Read these off the grid that follows. Counting starts at 0.
1) Report the entry in row 1 and column 0.
2) Report the top-right entry.
3) Report the entry in the top-left corner.
4) Report the entry at row 2, column 0.
5) Report the bottom-right entry.
6) Report the entry directly above 2.97.
7) Report the entry at row 0, column 2.
8) Report the entry just right of -2.11.
array([[-0.89,  0.03,  0.01, -0.28,  0.18,  0.30],
       [-1.03, -0.51,  0.01, -1.17, -0.52,  0.57],
       [-1.03, -1.55, -1.14,  0.30,  0.18,  0.57],
       [-2.11, -4.40, -3.26,  3.72,  2.46,  0.57],
       [-1.03, -0.51,  0.01, -0.26,  0.18,  0.57],
       [ 0.41, -0.51,  0.01, -0.34,  0.18,  1.23],
       [-1.33,  0.34,  0.66, -0.28,  0.08, -0.09],
       [-1.01, -1.95, -1.49,  0.28,  0.18,  0.57],
       [-6.93,  3.57,  2.97, -0.28,  0.18,  1.01]])
1) -1.03
2) 0.30
3) -0.89
4) -1.03
5) 1.01
6) -1.49
7) 0.01
8) -4.40

W =
 18.63   -4.83   21.94    2.00    2.59   -2.93    9.32   -2.48   13.68   -8.76    5.95   20.84  -15.92
 27.68    3.02   18.15    8.77    8.12   -0.25    6.99   -4.36   12.83  -10.18    5.01   26.37  -19.74
 22.96   -6.27   10.08    4.75   -5.51   -1.46   20.26    3.91    3.65   -8.12    3.68   25.29  -21.09
 23.87   -6.77   17.75    7.06   -6.14    3.55    5.77    0.80    8.35  -14.03    5.77   26.05    1.22
 18.03   -0.27   21.00    5.26   -0.83    8.90    4.18    6.93   21.81   -7.33   13.28   16.05  -13.42
 18.21   -2.02   17.03    5.53   10.69    2.05   10.53   10.92   14.81  -14.29    8.60   15.40  -10.11
 21.43   -5.99   27.31    7.92   -1.96    1.56    5.73   -1.38   14.12  -12.05    6.23   21.73   -9.05
 26.40  -10.12   15.48    3.32   -0.49    2.50    9.72   19.46   11.24  -11.90   12.84   23.13  -11.28
 22.12   -6.96   26.17    0.49    1.81   -0.74    8.11    6.47   21.47  -13.12    4.93   20.13  -11.12
Rows and columns are numbered from 0.
Find the entry in row 0 and column 1.
Answer: -4.83
The entry at row 0, column 0 is 18.63
Find the entry in the top-right corner.
Answer: -15.92
Find the entry just left of 1.81.
Answer: 0.49
The entry just left of 13.28 -> -7.33
The entry just right of 21.47 -> -13.12
Find the bottom entry of the column that holds the smallest entry.
Answer: -11.12
The entry just left of the smallest entry is 25.29
The entry directly above -0.27: -6.77
The entry directly above 15.40 -> 16.05
The entry directly below 3.68 is 5.77
The entry in row 2 and column 0 -> 22.96
Find the entry just right of 17.75.
Answer: 7.06
The smallest entry -> -21.09
Find the entry just right of the centre entry.
Answer: 6.93
The bottom-left entry is 22.12
Find the entry directly above the smallest entry.
Answer: -19.74
Find the largest entry.
Answer: 27.68
The entry directly below the smallest entry -> 1.22
The entry directly below the centre entry -> 10.53
Find the entry just left of 2.59.
Answer: 2.00
The entry just right of -14.29: 8.60
Find the entry in row 2 and column 2.
Answer: 10.08
The entry just left of 3.68: -8.12
The entry directly below 8.60 is 6.23
Find the entry just left of 8.12.
Answer: 8.77
Find the entry just right of -0.49.
Answer: 2.50
Find the entry just right of -0.25.
Answer: 6.99
The entry at row 2, column 1 is -6.27
Find the entry at row 1, column 2.
Answer: 18.15
